A single turn carries every row of the set below to another of its rows. Some are shown first; where does it send the rows asked next?
Ruvok: 6.8	14.0	28.8	18.6	-21.3	-24.4	22.5	8.4	-37.6	-0.7	-7.5	23.0	9.7	0.8	31.6	4.5	-23.3	29.1	-24.7	-1.3	20.2	-14.3	7.3	-23.3	-10.9	-3.2
veb: -18.5	25.9	17.6	6.9	18.3	4.6	9.5	12.9	-18.6	2.1	19.3	31.9	-12.8	-2.9	15.1	17.6	-26.6	8.0	-30.4	-3.6	19.2	-25.5	26.2	-28.7	-3.7	13.8
faka: -18.2	33.7	7.5	-1.8	34.5	28.9	-22.7	2.2	-5.0	-2.0	15.7	36.7	-4.9	3.5	10.4	13.8	-4.2	9.9	-11.9	-8.2	5.1	4.8	33.6	-35.1	-14.9	17.2
tubul: -25.9	0.6	19.5	30.2	2.5	49.7	-20.3	-34.4	-41.9	-20.6	-25.6	27.3	21.4	-8.5	-15.0	5.8	3.3	42.5	-19.8	1.6	38.2	22.8	15.2	-24.7	-23.9	4.4
kilu: 12.3	3.0	37.9	16.9	-32.2	-13.8	5.8	-8.1	-32.5	-17.9	-19.4	14.9	26.4	-6.5	31.0	-4.2	-32.3	25.7	-15.2	16.9	19.9	9.9	-0.3	-21.0	-15.1	-15.2
zefe: -7.3	-9.1	10.3	-6.0	20.0	-13.4	-0.6	14.9	-17.8	5.8	28.5	41.8	-6.1	-31.9	8.2	0.7	-10.6	15.8	-23.7	-4.0	19.6	-19.1	21.6	-21.6	-19.9	-3.2
Tovi: 21.7	27.9	14.7	-4.2	10.5	0.2	-24.1	-31.6	-8.4	-40.7	-18.3	16.6	23.9	13.3	5.3	-0.5	-38.5	15.5	-1.6	11.6	8.7	17.9	-11.0	-25.3	-26.3	-3.0
totu: -14.4	1.8	6.4	41.9	0.0	40.1	5.5	-12.7	-44.4	-16.2	-4.6	40.2	8.6	-6.3	-23.4	-9.1	-22.2	46.3	-31.7	6.8	26.3	-1.3	-5.8	-10.4	2.8	11.8
mobe: 8.2	-0.6	9.8	4.1	-16.2	16.7	-7.2	-32.9	-24.8	-11.8	-1.0	7.3	-23.1	-13.1	-0.7	7.7	-16.9	33.7	-2.7	-43.6	26.1	30.0	-5.4	-33.8	-34.2	-14.9
Tak: -1.0	5.6	26.9	-7.7	28.1	-5.2	-22.5	5.6	-10.7	-7.6	11.1	43.2	23.4	-12.9	10.9	-9.0	10.2	3.4	-21.5	24.8	18.7	-12.0	31.5	-25.1	-22.2	-15.4
mif: -17.9	1.3	11.8	-17.6	19.0	10.3	-11.8	-7.5	-27.6	-6.8	12.9	33.6	18.9	8.5	4.4	-3.3	25.0	-3.1	-35.4	19.0	19.3	-10.4	31.9	-21.2	-14.7	-12.3
Mevu: 13.6	4.0	25.2	14.3	-28.2	-21.2	8.5	-1.2	-36.1	-9.0	-25.6	16.8	22.8	-5.3	32.8	-4.4	-24.8	27.3	-16.0	11.4	11.5	6.1	4.1	-19.7	-15.9	-16.4
Debin: 18.8	1.6	-7.0	-0.8	-9.0	8.6	15.4	3.7	-12.8	-5.1	20.8	32.1	-10.0	-31.6	-2.0	18.2	-24.9	23.6	-3.0	-27.2	21.2	-9.9	0.7	-11.0	-32.0	15.4
med: -16.5	-9.4	5.2	-11.1	15.9	2.3	5.5	2.3	-28.3	5.2	32.9	30.4	-13.4	-13.3	-0.8	5.7	-0.9	6.5	-39.9	-11.5	26.9	-21.8	22.4	-20.6	-20.7	-6.6
Fana: 8.9	7.5	-5.7	6.4	-23.2	24.0	-1.9	-13.5	-11.8	-20.5	6.2	26.0	-6.8	-27.3	-4.6	23.4	-33.6	22.8	16.8	-18.0	18.3	18.7	-10.4	-16.3	-32.7	16.7
difav: 2.1	2.7	31.1	49.6	13.3	20.2	-9.2	-12.1	-36.3	-14.1	-8.4	39.4	1.1	-17.6	-16.4	-23.1	-25.1	55.9	-29.9	-2.2	31.3	1.5	-3.7	-21.7	-5.4	-10.0
Fefef: -1.1	21.8	12.8	-7.1	-4.1	22.3	-14.8	-36.8	-17.6	-28.2	-12.4	7.1	22.1	31.8	4.3	6.2	-29.4	11.3	-30.6	4.2	7.0	36.4	-1.7	-36.8	-33.0	-4.3
kage: 0.1	3.1	-5.3	-8.3	-5.5	-8.8	-25.8	-33.7	-32.3	-32.8	-9.3	19.9	20.4	15.3	-6.0	0.8	-4.1	21.1	-0.7	1.5	11.0	30.6	-16.5	-27.6	-37.3	-12.3
Gimo: -3.4	3.5	20.8	29.7	14.4	24.3	-27.5	-29.4	-34.1	-28.8	-32.7	36.0	23.6	-27.0	-11.6	-2.4	-4.3	47.9	9.1	6.7	37.7	5.3	5.2	-13.0	-16.3	5.8
gomar: 9.6	23.6	26.7	13.6	-25.5	27.2	16.1	-10.1	-32.8	-24.1	-6.4	4.0	11.6	8.2	5.3	10.2	-23.0	-3.9	-38.7	9.9	43.6	-14.1	4.4	-9.5	-32.5	-13.3
Fipu: -25.1	28.2	13.4	-11.6	31.9	41.5	-31.3	-8.6	-15.2	-22.0	1.0	31.1	17.2	-5.5	10.2	13.7	-3.1	14.6	-1.1	-5.0	10.2	25.4	32.6	-24.0	-28.8	14.9
razup: 4.1	-7.2	15.0	26.8	12.3	31.9	4.0	-36.8	-31.2	-13.0	-12.2	33.1	-2.0	-12.8	-32.8	-13.8	-17.3	49.5	-32.0	-7.7	31.0	-9.5	-7.2	-16.3	2.1	-5.7
mon: 10.4	-6.7	5.0	-1.1	-11.0	5.7	13.0	-9.5	-22.3	7.2	18.2	17.4	-21.8	-18.2	3.7	10.9	-11.5	32.0	-27.6	-47.0	24.0	8.5	9.6	-30.0	-37.8	-9.3
Pabep: 7.0	1.9	4.9	2.4	-13.5	16.8	-2.1	-25.8	-24.4	0.3	-4.2	7.2	-23.7	-7.5	1.7	9.4	-10.4	29.3	-17.0	-47.1	22.1	25.7	2.5	-36.0	-40.3	-18.0
Kep: -15.1	17.3	21.8	3.6	24.6	-14.0	4.8	3.7	-27.0	6.1	8.1	24.8	-19.9	0.1	21.2	4.1	-16.3	20.8	-28.7	-17.3	16.5	-25.2	24.9	-34.1	3.2	-2.2
motom: 7.0	14.3	32.0	11.6	-31.1	23.6	15.3	-20.7	-35.6	-30.3	-7.2	1.3	14.7	10.4	10.5	7.2	-27.1	0.7	-31.4	13.8	44.0	-6.7	-0.8	-11.5	-23.8	-13.2
butos: -2.9	-6.7	19.9	37.7	1.7	33.7	3.4	-16.1	-20.3	-2.2	-7.8	49.3	12.2	-27.1	-25.1	-8.0	-31.0	54.0	-32.6	6.6	16.9	9.4	0.7	-26.4	-5.9	8.3
Nize: -8.8	26.4	8.6	-9.3	44.4	5.1	-27.5	-12.5	-14.7	-6.0	3.2	28.2	-14.8	10.0	14.0	1.4	6.4	18.9	-3.4	-21.5	5.7	-4.2	27.2	-32.3	-1.6	1.0
luni: -25.4	7.2	22.6	-25.5	19.3	22.5	-14.1	-27.2	-31.0	-23.1	-11.9	24.2	34.1	8.3	5.4	5.6	20.8	3.7	-20.3	16.2	21.4	2.2	30.0	-19.8	-17.5	-7.6
Dil: -8.3	14.4	41.5	-14.5	28.6	7.8	-28.0	-12.6	-13.3	-22.5	-13.1	35.5	39.9	-16.0	12.4	-1.2	5.1	10.3	-6.7	23.5	20.9	3.7	32.3	-25.9	-28.0	-11.8
bimam: -13.4	21.7	16.1	-18.5	43.7	16.8	-37.0	-22.7	-26.1	-26.0	-11.7	23.4	4.5	-0.5	13.8	-1.7	8.1	24.0	7.5	-20.7	13.6	14.6	25.8	-20.7	-15.6	-4.1
Buf: 4.6	4.5	30.5	24.8	19.0	57.8	-16.9	-29.4	-18.4	-27.0	-24.2	25.4	28.4	-22.4	-5.6	-1.8	-26.8	38.2	-20.1	11.5	35.3	14.5	19.3	-12.9	-19.5	9.4
serir: 4.9	21.9	8.3	2.4	-3.5	15.8	-31.3	-22.3	-15.4	-38.1	4.1	24.0	23.0	3.0	-15.9	8.0	-19.7	4.7	-8.9	10.4	24.5	31.7	-9.1	-30.7	-58.8	-7.9
mit: -2.1	-13.0	17.4	13.6	16.3	36.6	-14.9	-43.3	-37.9	-19.7	-36.8	19.9	25.9	-8.3	4.0	-10.5	-10.0	52.8	-17.7	-1.8	21.5	18.0	14.1	-10.8	1.0	5.3
rumem: 5.8	27.2	32.3	18.8	-19.9	7.4	26.2	3.8	-33.0	-12.9	5.7	12.0	0.1	7.0	13.2	13.4	-24.0	8.6	-39.2	-2.7	42.8	-28.2	8.5	-18.9	-23.2	-5.8
dofa: 16.8	13.0	-11.8	4.7	-16.1	20.0	2.0	-4.8	-8.9	-15.7	0.9	28.7	-4.7	-28.7	-3.4	22.6	-31.0	18.6	17.4	-16.8	15.1	6.0	-6.8	-11.2	-34.5	18.3

Tovi goes to -> serir
faka goes to -> mif
And these:
rumem goes to -> mon
dofa goes to -> gomar
tubul goes to -> mit
bimam goes to -> Dil
Kep goes to -> zefe
difav goes to -> butos
motom goes to -> mobe

